128 stands for zero in the data rows.
Some points, each followed by its number:
[131 105 124 151 179 165 145 166 127 144 183 206 196 155  80 116 180  72
 124  73 123 121  31 177  87 123 151 115 175 110 122  77 132 148  87  95
  72 178 126  95 138 139  83  97  83 113 158 133 114 108 148 106 130  56
 106  98  69 128 113 168 137 134 154 134 136 149 107 160 194 138 148 106
 215 137 148  32 151 133 138 147 149 133 115  94 128 114  62 105 158  71
 146 156 157 165 164  94  85 136 155 214  76 180 179 133 129 145  67  73
  77 104 112 144 159 152 181 109] 0
[102 175 109  99 134 152 148 184 104 132 125 125  90 162 181 114 140 151
 128  92 162 150 135 109 121 112 119 105  88 130 100 123 123  84 129 147
 128 122 107 163 122 103 127 163  93 135 147 161 114 120  90 105 165 141
 183 159 131 100 103 155 138 133 159 163 127 128 119 176  53 155 122 157
  95 146 139 171 151 110 118  89 132 155 130 131 159 153 131 151  90 169
 111 123 129 145 126 154 125 108 144 117 111 140 100 108 102  96 148 184
 191 174 163 128 112 106 150 111] 1
[ 97 134 112  90 161  95 119 170 139  67 172 101 165 152 160 157  80 123
 160 101 127 158 106  94  81  88 117 128 152 105 169 116 118 146 116 150
  59 138  91 187 165 114 119 130 198 103 131 128 140 115 127  86 117 186
 186 118  57 125 120 156 133 113  99 166  86 105 134 190 141 134 194 122
 165 161 160  82  89  71 129 158 156 115 113 152 139 160 153 126 106 146
 156 167 152 137 133 138 142 189 112 113 136 165 176 186  73 131 147 168
 100 156 121  84  91 127 107 135] 2
[122 126 106 136 157 116 125 154 108  82 121 110 116 136 139 144  79 151
 116 113 158 120 149 117  94  94 111 151 143 159 175 124 115 102 141 138
 108 135  97 216 109 100  96 139 148 123 101 127 146  92 119 134 132 126
 153  95 122 114 123 153 116 113 111 167 101 124 134 202  94 157 123 156
 132 175 161 120  95  62 103 137 150 136  98 115 153 184 116 137 157 192
 131 126 156 115 122 143 123 139 106 108 164 128 117 126  95 112 126 183
 174 165 117  89  99 140 109  93] 3
[160  89 147 219 155  68 114 156 123  69 100 167 206 132  57 141 142  99
 108 113 158  88  78 126 165 160 141 163 162 100 175 126 114 106 144 106
 159 140 149 126  87 189 121  90 143  87 132 154 134 151 127 150 121  71
 107  95 193 138  89 103  81 144  52 125  67 102 141  93 163 115 113 143
 204 162 123  45 131 121 124 201 124 133 113  89  95 118  74  92 112 124
 125 107 167 135 168  60 135 161  98  76 107 143 103 102 134 196 105  50
  47  66 115 153 196 101 140 111] 4
[131 177 138  79  50 150 153  77 106 217 106  55  48  77 217  59  42 117
 195 174  68 226 255 130 145 107 126 109  35 192  61 137 203 212 155 159
 136  69 162  84 182  94 180  90 141 189 126 103 114 105 139 142 119 200
 109 182 115 140 186  86 200 120 130  94 244 161 100  97  91 142 133  86
   1  29  90 255 100 158 144  27 121  73 165 182 123 165 223 126 129 122
 101 144  22  69  42 210 121  94  98 161 172  43 100 184 147  34 184 123
 176 196 109  87  92 127  72 162] 5
[120 114 120  84 125 135 113  66 160 126  70  45  88  76 122 130 111 155
 129 193 138 149 166 129 138 149 115 123  98 165 153 175 134 144 136 144
 196  93 163  91 155 155 167 126 147 165  96 110  94 155 124 180  98 130
  92 169 156 145 154  90 152  90 121  96 125 132 162  62 131  87 131 107
 103 103 121 192 113 159 149 129 100 119 155 121 100  87 207 127 113 111
  96 115  72  93  82 147 136 102 132  95 132  85 103 157 166 100 194 118
 151  84 119 120 155  91 125 169] 6
[120 132  89 133 135  60  87 109 143 115  69 113 134  92 123 148 130 181
  81 139 147 131 117  93 116 117 127 169 124 114 165 137  87 118 166 146
 146  97 130 152 118 132 121 175 151 118 148 129 158 162 123 148  86 181
 157 119 146 127 112  62  96 135 107 122  62  91 163 105 114  97 130 113
 133 172 115 132 135 111 137 194 103 106 146 127 111 107 116 102 141 188
 129  98 162 141 141 103 193 168 123  50 113 140 100  65 124 162 165 145
 114 141 143 162 131 113 153 108] 7
[108 128 132 148 132 176 141  89 168 139 157 116 109 148 112 123 149 118
 152 150 131 100  81 152 150 113  74 116 125 150  90 164 115  87 125 132
 165 133 139  85 184 156 120 102 117 143  91 124 104 161 129 140 154  90
  97 134 146  90 159 132 128 128 122 106 154 152 118 120 135 140  99 108
 115 100 159 139 135 184 137 123 141 135 120 121 144 139 159 121  91 109
  84 141 109 122 137 115 121 111 160 133 155 119 108 110 152 115 124 135
 175 102 144 131 161 119 129 131] 8
[156 166 129 132 119 197 157 117 115 203 172 158  93 145 146  68 126  88
 149 115 108 156 199 184 134 140 129 120  93 161 103 130 158 121 101 105
 134 132 159 113 166 120 132 143  70 179 130 173 112 124 143 151 146  81
  96 153 111 142 148 140 133 123 141 116 205 179  88 134 145 152 131 119
  77  69 118 191 126 176 100  76 171 134 156 152 158 125 154 138 147  86
  92 111  75 123 111 149  85 104 139 204  83 105 157 182 171  69 125 121
 141 112 126 115 123 145 126 143] 9
[163  74 147 138 176  22 121 116 210  76 127 157 255 102   7 172 209 101
 121 130 145  71  35 106  95 192 119 135 218  87 181  77  86 132 152 101
  86 185 147 140 118 217 121 157 159  83 190 140 130 185  94 151 103 102
 117  66  61 203  63  99 134 154 117 120  50 111 158  61 246  83 159 104
 193 168 133  17 175 120 173 228 153  84 152  91  58  48  42  84 157 101
 148 111 182 132 212  25 173 181 155 110  74 217 188  37 103 251 129  54
   0  17 137 164 200 120 145 115] 10
[147 122 138 158  88 134 105 106 106 112  89  97 118  94 126 153 108 160
 114 155 131  98 169 163 164 116 159 142  96 163 165 171 144 114 111 101
 171 101 108 109 102 108 157 132 148 123  88  81 115 102 142 131 121 112
 127 129 174 156 147 124 135 121 130 103 131 124 154 102  99 124 103 117
 133 110  93 151 131 139 135 109 105 132 116 148 118 105 150 151 142 125
 124 136 122 124  77 156 149  96 109  87 165 106  91 134 144 128 129 145
 148 164 109 133 116 122 126 131] 11
[127 135 147  81  71  91 141  77 116 142  75  69 121  62 128 133  85 158
 150 186 109 161 192 119 131 145 134  97  87 158  78 150 165 174 186 125
 156  55 151 103 160 126 208 157 167 166 139 134  91 147 130 154 126 153
 124 165 129 169 171  61 162 136 121  74 154 141 152  39 108 113 114 100
  55  51 119 189 131 167 137 132 117  84 159 147  89  84 161 129 133 108
 106 130  60  98  73 157 153 109  97 101 139  74  60  84 152 135 193 106
 163  98 152 134 134 100 105 112] 12
[121 144 137 121  94 152 148 137 129 136 142 135 118 123 117 123 155 105
 130 138 130 118 152 156 135 123 158  81 101 140  98 131 139 131 135 124
 135 130 123 102 128 145 160 124  93 130 128 117 126 114 143 127 143  83
 134 137 139 137 122 138 137 148 154 109 155 151 124 129 111  99 104 117
  92  87 119 139 144 139 152 103 136 117 132 156 163 119 120 127 136  88
 142 139 109 154 124 149 116 113 166 116 120  95 147 110 147 141 125  96
 134 125 138 132 122  85 139 146] 13
[144 156 139 172 151 173 158 176 108 126 199 218 121 167  94 151 157  84
 140  83 117 121  62 175 146 102 154 134 198  79 111 110  75  92  82 109
 109 217 105 128  78 130  30 104  95  94 147 150 123  86 140  99 146  81
 103  74 167 107 100 170 114 181 111 143 133 149 124 173 132 157 131 131
 198 149 139  73 172 129 100 130 148 199  74 107 144 165  42 121 146 125
 136 112 193 187 192 119  86 111 145 154 128 156 168 127 109 124  16 128
 141 136 176 133 151 136 150 131] 14
[142  88 129 156 144 165 144 146 131 157 185 188 231 172  67 149 166  52
 141  69  90  98  57 140  94 129 103  96 195  93  97  81 167 152 107  56
  82 210 125  95 137 122  66 100 129 121 141 142 120  98 151 145 131  49
  97  83 103 132 111 139 154 149 152 143 172 172 111 160 206 122 113 116
 202 120 165  34 145 154 152  96 158 131 101 106 108 145  55 131 171  67
 198 138 158 132 159 107  90 118 144 203  83 214 187 147 107 149  55  99
  94 118 142 136 182 167 150 119] 15
[125 133 128 155 104 163 123 128 118 130 126 139 116 139 124 128 120 118
 119 134 116 132 142 133 137 140 131 120 117 121 126 135 117 120 102 137
 154 119 137 144 131 118 117 118  98 127  98 107 104 126 139 104 137 100
 139 118 123 111 157 147 117 107 147 126 148 136 129 110 128 124 102 144
 126 132 135 141 116 110 144  76 121 158 111 128 134 147 141 148 137  95
 149 134 119 125 117 145 115 107 117 150 136 124 127 166 133 111 151 144
 153 147 107 125 142 132 143 121] 16
[ 96 190 149  54  71 180 116  50 129 214  92  31  46  84 194  76  62 124
 157 189  52 210 250 136 122 140 148  87  26 184  70 136 221 195 127 136
 138  49 187  40 207 121 225 137 115 202 109 103  90 145 140 140 138 170
 105 195  59 133 210  97 191 120 177  80 245 226 137  46 135 135 132  61
  11   9  87 252 139 206 147   2 118  58 175 180 128 121 255 158 135  53
 138 132   0  79  13 199  80  85 129 166 139  52  96 195 191  32 238 125
 166 165  85  99  89  99 124 183] 17
Which three points above are nearest to each new point, looking only along the 3 directions in which the numbered points spread most? Their numbers follow each, smallest number first.
[135 103 109 188 142 156 130 137 125 113 126 141 106 124 131 165 135 151
 108 101 150 110  80 133 142 102 145 161 156 150 171 148  85  77  97 135
 116 146  98 142 100  99  48  90 139  86  72  90 170  98 138 134 111 120
 124 111 196 112 130 153  91 107 116 157  85  96 132 165 129 121 104 160
 164 207 156 102 128 110 116 128 104 178  75  90 162 174 113 116 115 148
 129 123 150 169 175 119 135 113 113  96 161 146 117 151 114 123  85 145
 165 144 120 117 128 135 123 127] 1 2 3
[184 142 136 129 127 110 122 175 100 149 116 161 119 157 196  47 142 123
 131 114 124 130 191 142 148 122 160 131  52 140  94 116 201 123 147 137
 138  63 147 125 115  79 164 156 132 186 136 177 129  59 118 130 181 111
 111 168 137 118 115 126 121 173 154 114 155 130  98 137  70 165  99 130
  52  81  66 212 122 155  30 153 109  93 160 150 114 136 140 164 169 181
 139  86  89  91 114 141 128  79 149  84 116  48 103  78 114 147 138 115
 178 125 117 162 120  97 169 124] 11 13 16
[152 156 130 135 152  92 104 155 168 116 100 153 157 143 139 130 161 152
 120 134 131 108 105 103 111 123 144 159 138 145 179 113 131 102  95 104
 154 121 125 147  76  99 119 162 116 112 135 130 149 150 121 120 125 106
 139 122 113 135  87 137 139 125 166 108  92 114 135 105 133 121 110 137
 145 162  95  91 135  85 112 154 112 100 165 102 136  89  86 129 142 127
 163 132 125 141 140 131 148 119 138 119  91 130 131  97 136 164 134  98
  75 125 118 152 116 133 141 157] 2 7 8
[142  99 137 195 110 169 122  82 142  91 105 125 126 134  39 177 142 128
 126 181 151  89 103 143 163 121 181 168 179  64 175 196  73 106 129 110
 183 159 117 118  98 189 160 108 136  60 120 123 140 139 113 189 136 123
 100  90 210 143 131 100  74 129  78 106  84  96 168  65 138  92  77 128
 223 124 134  67 118 132 147 133 117 162  97 123  87  95 104 116  94  81
 139 103 168 154 133 124 146 137 136  47 146 119 115 140 119 163 131 101
 107  49 163 130 158  78 142 150] 4 7 8
[132  98 145 107  98 116 152 105 137 107  92  67 111 106 117 143  86 144
 146 172 144 141 178 116 163 120 132 109  87 141 117 164 140 129 145 162
 174 103 117 121 135 153 167 130 174 127 123 128 114 132 118 162 122 166
 138 147 143 171 148 102 157  97 115 104 142 126 114  94 102 112 108 117
  87  85  92 182 126 141 146 115 139 116 136 147 121 122 179 133  74 117
 105 127 116 101  74 160 142 138 142  79 161  86 115 121 138  96 175 162
 124  93 134 113 107  98 113 110] 6 11 12
[130 140 131  93 150 100 144 162 115 117 148 119 102 160 171 112 115 149
 133 119 110 117 132 103 108 100 119 122 107 132 130 126 117 124 146 169
 106 113 105 174 151 127 136 145 152 125 158 148 144 119 119 105 132 201
 186 136 117  92 124 114  98 129 111 180 118 105 104 198  88 175 136 153
 107 141 125 153  79 109 116 146 154 115 122 136 137 176 149 136 128 169
 117 141 136 116 116 130 114 162 122 139 171 125 132 129  92 115 150 194
 171 170 164  76  79 170 103  80] 1 2 3
[137 137 137  92 120 119 153 153 132  91 128 112 100 121 174 105  89 175
 131 140 135 126 184  89 148 110 108 122 100 130 149 161 166 114 180 163
 150  50 112 160 127 127 163 158 152 155 121 133 118 126 118 138 137 198
 157 159 138 115 127 119 130 105 123 137 134  82 119 145  57 136 130 162
  65 108 121 179  97 129  72 125 127 108 148 168 115 123 194 141 126 200
 117 100 121  83 112 161 169 127 113  75 169  87 104 101 100 120 185 153
 186 130 121 115  99 103 119 124] 1 6 11
[123 155 100  79 172 125 145 178 139 161 194 183 137 166 157 115 176 124
 143  69 134 135  50 148  88 154  86 151 165 126 106  90  95 128 111 125
  58 201 108 139 140  80  65 151  73 142 175 189 156 113 133  65  99 146
 129 110  60  97 102 168 129 128 177 176 137 134  95 187 158 146 168 146
 133 172 164  93 157 102 142 165 162 142 121 127 187 106  71 121 143 149
 123 168 166 187 203  98 100 163 144 226  94 192 217 137 118 131  61 157
  99 141 167 114 108 164 123 132] 0 14 15
[ 94 123 131 152 125 182 164 122 134 169 198 157 151 144 155 131 143  67
 146 100  87 148  96 169 107 133 129 100 180 113 114 105  78 130  82 126
  74 178 102 109 145 120  85 114  89 149 156 132 116 123 146 111 127  98
 103 106  58 109 129 201 132 101 143 160 185 166 114 164 193 133 181 130
 146 148 166  82 144 115 176  64 168 172  77 135 181 143 142 117  99  63
 158 185 154 161 127 123  44 174 143 214 113 172 192 204 138  54  83 149
 112 157 115 100 112 212 100 136] 0 14 15
[ 95 143 121  69  91 143  75  62 128 154  40  34  44  96 189  28 103 155
 156 168 127 162 203 100 141 142 122 137  31 163 125 164 225 161 141 151
 172   0 185  58 172 111 217 166 150 174  55  93 115 151 138 164 146 180
  85 186 136 126 203  90 175  97 152  73 113 104 125  83  99 120 130 106
  14  47 117 240 115 147 135  81  47  85 215 184 138 157 217 146 123 141
  90 137  44  89  62 161 130 112 118  77 145  20  72 153 174  95 212 117
 180 111  56 112 108  78 123 181] 5 6 12
[131 152 138  84 109 107 143 127  86 137 114  89  51  96 199  95 114 184
 125 134 128 164 201  86 116 125 142 121  60 154  95 133 164 181 139 125
 151  51 150 141 110 106 170 179 123 154 139 134  98 101 118 107 163 167
 140 190 125 116 125  95 149 162 139 106 141 102 142 126  60 148 137 151
  64  97  87 215 138 154 102 129 114 101 190 161 117 117 165 178 163 179
 116 140  98  90  93 179 136  99 108 116 131  85  66  97 133 122 159 146
 159 174  99 142  77  95 122 131] 6 11 12
